Rotation paths and how fast each direction turns (degrees a step):
Each turn is a multiple of 5 degrees from 10 to 175, or 0.
Each row of a path follows its step; steps can be skipped.
Path 1:
step 1: [ 23 -21  -3  21 -12   8   5  -9 -16  32 -35 -10 -13 -34 -10  19  25  -7
   0  41  -7  -4  16  15  39  -6  -7  20 -22  -3  14   0  -4  16   3  14
 -14  -6 -24  22 -11   4   6  -3  16   6   3 -11   2  12  22   2 -26  17
 -21  26  -8   7 -18   7   2   2  -1   2]
step 2: [ -3  -7  -9   4  -3  26  -2  16   3 -15  -1  -1  12  -8 -16  13  -7   0
   6   3  -2 -41  -9  21  22  22   3 -15  20  38  -3   5 -13 -15  22 -12
 -12 -26  -9   8   3  12  15   3   3  -8   4  33 -12  32   4  27 -20  -1
 -23 -24 -25   2  -2  -2 -15  -2  42  12]
step 4: [ 11  30  -2   6  20  17  10  20  -1 -13   6  27   3  11 -10   8 -37  -2
 -22  25  -3  -8 -28 -14  23 -21  -8  -1  -3  16   9  -7  17  -6   3   6
  19 -12  -4  17  10   7 -11 -12  -7  25   0 -18  39  25 -25  19  12  20
  -6  22  17  -2 -28   3  -9   9   6  19]
step 5: [ 20  11 -13  -5 -18   2   2  25  -5 -39  14   4   4  -5   4 -15  18  -4
 -46  11  16 -19 -32 -22   9  -4 -21 -12  20   3  -9 -26 -10   7  -3  12
 -17  -4  -1 -16   8 -25  28  12  25  -2  -5  -9   3 -28   7  -2  -5  10
  -9  -6  18 -11   9  47   2   1   7   4]
step 7: [ -7   0  -9  27  -7  29  18   1   5  27  15  10  10   6   9  17 -13  12
   0   1   1   3 -14  16   3 -11 -14  12  18 -12 -30 -31   5  -8  11   7
   0 -24  14 -14  13 -12  45 -10   4   5 -46  13   9   1 -14  -5   4 -18
  26 -16  15  12  22 -24 -28   1  13  -5]
step 8: [ -4  -6  -8   0  -3   7 -11  -9   4  -1 -16  28  -7 -17  28  12   1 -22
 -10  12 -12   5  36 -22  23 -26  12  17  -5 -41 -14   4  11  -2  14   0
 -30   2  17  -9   4  -7   6   8   9  -2 -10 -28  15 -13  31   7 -23  12
  -2 -28  20   7 -27 -17   0  -9  22 -34]
step 9: [-24 -22  -9  -3  18  -2  -6  12   6   5 -10 -18  11  14 -21  22 -28 -12
  11  31   6  -7  10  13  -1  -8   0  -4 -11  17 -38  -5 -23  -4  -2  -8
   2 -37  -3  26 -15 -28   2 -27  18 -11  -3   1  32  11  22  29 -11  21
  -4  -6  -3  19  -1  18   9 -15  -5 -26]
step 10: [  8   1  -3 -10 -17   6  -6  25   0  21 -12 -18  20  -9  20  -8 -16   2
  25  -8  -1 -29   3   6  15  -3  -9  -5   1  11 -14 -17   7 -17 -35   2
  -8  -5  -5 -26 -21 -13  -7  17  29  -5  23   0   5 -15 -11   2 -23  11
  23 -60 -28  -8 -18  11 -19   9  -4   3]
step 11: [ 28  16  22   2   6  -3  38   0  -2   3   5  -8   9 -45  -4   9 -19 -19
  14   6 -13  -5 -25 -10  -1 -35   0  10 -14   8   9  26  15 -34   0   6
  12  -5  27   6 -20 -16 -16  -2   0  17  15 -18   8  25  30   9 -17 -22
  -1   5 -10  14  -2   1 -25   4 -16   1]
step 12: [ 40  -7 -18  -3  -5  21   1   4  13   5   1  25 -21  11  -7  19   6 -31
   3  -3 -29 -38   9  -9  14  -7 -55   2   9  20   3   9   4  -5   2  20
 -21 -22   3   0  12 -21   7 -15   4  -4  -3  17  -7  -2 -12  -3  -3  13
   4  23  -3  16   4  28 -23  10 -19  18]
Speeds:
[ -8   6  -3  -4  -1   5  -6  -1   1   9  -1 -11   1  -5   2   3   1 -10
  -4   0   1   0   1   1  -4  -3   1   1   4  -5   3  -1   3   3   4   3
   2  -3  -1   4   3  -3   6  -4  -9  -3   1  -6   3  -3  -6   2  -3  -4
   0  -3  -4  -5   3   1   4   4   1  -5]
40
[-5 -7 -1 -3 -6  0  0  1 -4  3  2  1 -7  1  3  4  6  6  3 10 -2  3  5 -2
 -4  0  5 -2  4 -2 -7  1 -3 -8  3 -1  7  2 -4 -3 -1 -1  9  1 -2  3 -3 -3
  1 -4  3 -1 -6  6  3  1  2  0  1 -9  3 -4  0  4]
45
[ 3  4  1  4  7 -4  6  6 -4  2 -6  7 -2  2 -4 -6  3 -7  4  0 -3 -1  6 -3
  2 -5  2  0  4  3  2  5  3  0 -1  5 -2  3  7  3  1 -4  4 -3 -3 -1 -5 -7
  2 -5 -4 -3  1  3  4  8  2  2 -1 -1  1 -4 10 -2]
95
[ 1 -1  2 -9 -4 -4 -1 -5 -2  4  3 -6  4  3  5  1  4 -6  6  0  7 -3 -4  3
  2 -4 -2  4  2  0 -9  2 -6  4  4  3 -2  5  4  3  2 -2 -9  5  0  2 -3 -5
  1  8  1  2  4  6 -2  9  3 -1  1 -4 -1  0  0 -1]
135
[ 4  9  0 -1 -6 -2 -6 -5 -2 -6 -5 -3  2  0 -5 -2  0  3 13 -6  5  2  2 -2
 -4 -2  5 -5 -1 -2  3  4 -3 -1  1 -2 -1 -9 -7 -2  1 -3  8 -2  4 -5 -2  1
  3  4  1 -2  7  6  2 -2 -2 -2  2  1 -1  3  2  1]
100
Path 2:
step 0: [-27  19  -9  -2 -20   4 -11   1 -15  -3 -15  -3  -9  25  -4  28  32 -14
   1   8 -27 -14   6 -36 -15  -4  -5   3 -14 -28 -28  -5   1  -7  -9  -8
 -29 -21  -3   6 -15  13  -3 -24   7  26   6   7 -18   3  -2  21  -6  -1
   4 -15   6  -6  16  13  14   2  13   2]
step 1: [ -5  21  -4   9   1   1 -41   5 -15  -9   6 -22   3 -12  18   9  13   5
 -13   9  -6 -17  15  -4  -9  -1   4   0 -15  10   2 -11  11  -8  -6  20
   3 -21   6  -2 -28  -5 -37   8  -8  -1  11  14 -23 -37  32   0  16  -2
  -1 -25  -2 -20  22 -10  12  18 -11 -22]
step 2: [ -5  36   0  -1  18  -6 -10  -7  -2 -10   5 -23  16   5   1  -2  20   4
  -5  24  -5  -9  -4 -41  -5  15   6  11 -12  -6   5  15  15  24   6  -2
 -21  -3 -24 -19 -14   2   3  17   9  16 -24  17   4  -4 -15  27 -24   2
   8 -33  -5 -20  16  -9  24   1  18  -3]
step 3: [  3  11  -8 -12  -4   1   6   4   2  -6 -37 -27   3 -24  18  17  16  18
  -8   5 -16 -12  24 -25  19  -4   9  -2 -12 -16  -1  -5  -9 -26 -22  29
 -13 -22 -23  10 -10   7   4 -11  12  29  10   2 -11 -19   6  13 -16 -23
 -18  -8  -1 -19   3  -9   6  30 -10  -9]
step 5: [ -3  10  16  13  15 -15   6  16  -4  -8   4 -18  12   9  -9  25  27  36
   7  -5  -5 -16  33   5  -7   3  13  14  -6   2  -1   8  11 -17  -9   0
 -12  -4 -22   1 -37  -2   1  12  -5  16  -2  15 -22 -17  -8  30 -24 -24
   1 -19   3 -17   3  20  -1 -21  -5 -17]
step 8: [-11  23  10  -1   1   1   4  10  -8   4 -17  13  11  13  -5  37  16   5
  14  17  -8 -23  20 -18   3  -8 -15 -32 -40 -23  -3  -1  21 -13  12  15
  -4 -10  10   7 -23  21  15   8  -1   0  12  19  -9   1  13  25  -7   8
  -8 -26  -8 -18  -1  25 -10  -6  16  10]
step 9: [  3  13 -11  15  -1 -13  -5   6 -21   0   1 -22   9  -2 -30  -8  35  19
   9  23   8 -12  21   9   3   6   7 -25 -11 -10 -11 -26  -4  -5 -14  13
  -6  -9   8  -1 -42   6 -23   3  10   1  17  -1  11 -24  -9   3   9  -1
  12 -15  -9  -2  46 -14   4  19  -1  -8]
step 10: [ 14  21  -7  14  -9  -3  14   0   4   4  -3 -28  27   5   2  29  20  -5
  11   8  23  -7  10 -29  -8  16  -9  -4  -4   6   6  24  23  19  -5  24
   1 -21 -26   9  -6  -8 -21  10   7 -18  -2  24   2   8   3  39  -3   9
  -1 -11 -16 -22  23  -6 -12   6  18  14]
step 11: [ -2  28 -13   9  22   9  30  23  16  13 -10  -7  11 -15  -2  13  19  12
   4   8 -13  -5   5  -5  -1 -21  11   1 -21 -46  -5 -19   5 -31  -4  24
  -2   1  -6  -4   0  28 -17  23  18  11   7  10  -8 -15  -2  12 -17  -1
   0  -5 -19  -5  16 -24   0  15   4  10]
step 12: [ 23  15  -3 -21 -18 -18   2  12  -1  14 -15 -22  21  -3   2   5  14  24
   8  23  13  17  -2   5 -18  -4   6 -22  -6  -7 -18  11 -14   3 -10  24
  11 -29   7  -3 -39  12  -5  11 -18  12 -11  -2  -8   1  18   7   6 -19
   5 -14 -12 -11  20  -7  -3  -5  35  27]
Speeds:
[-6  4 -2 -7  2 -2  1  2  1  2  9 -8  1  1  1  1 -3 -3 -7 -6 -3  1  3 -1
 -3 -1 -2 -9 -4  4 -8  2 -2 -3  3  7 -6 -5  0 -5 -4 -4 -6  1  1  2  0 -1
  9  1 -2  1 -7  3 -2  3  1  2 -3  0 -5 -3 -6  1]
0
[ 1 -1  0  3  1 -3  0  2  6  2  5  6 -1 -3 -2  4  3  1 -1 -1  7  0  5  1
 -1  5  4 -2  0 11 -4  0  0 -5  4  3  4  1  2  3  3 -1  0 -1  5  3 -3 -7
 -6 -6  7  1 -6 -5 -4 -3  2  7 -1 -3 -2 11  3 -9]
175
[ -3   2  -6   3   6   3   1  -5   7  -2  -1   5   5   0   3   3   1   7
   3  -1  -4   0   0   3   1  -1   1   1   1  -6   0  -5   3   7   5  -5
   2   0  -2   0   0  -2  -1   4   0  -2  -2 -12   4  -3   4   6  -7   7
  -3   0   8  -8  -1   4  -3  -6   2  -2]
125
[ 0 -3 -4  1  2 -5 -1  4  1 -3  1 -3  1  0  5  3 -2  4  1 -9  4 -5  0  6
  5 -7  4 -5 11 -3 -1 -9  1  0  1  6  5  2 -2 -3 -1  2 -1  2 -5  5 -1  6
 -1  0 -4  4  3  0  4  3  1 -1  1  4  6  7 -8 -7]
175
[-4  0  1  0  1  3 11  2 -6 -2  0  4 -1 -4 -4  9 -3 -2 -2 -1  2  3  6 -5
  7  1 -4  5  1 -5 -1 -4 -4 -9  1  1 -4 -3  1 -1  2  7  2 -4  6  0  2  0
 -6  5  3 -2 -6  6 -1  0 -1 -4  0  4  7 -4 -4 -5]
135
[ 2 -2  0  3  1  0  2 -2  1 -4  0  2 -3 -4  9  3 -6  1  3 -6  1  0  5 -2
  5 -4 -2 -5 -6  2  6  8 -1 -5 -4  1 -1 -6  0  5 -3 -9  3  1 -6 -6 -1  2
 -5 -3  8  4  7  5 -3 -2 -2 -3 -4  0 -1  4 -2  6]
155
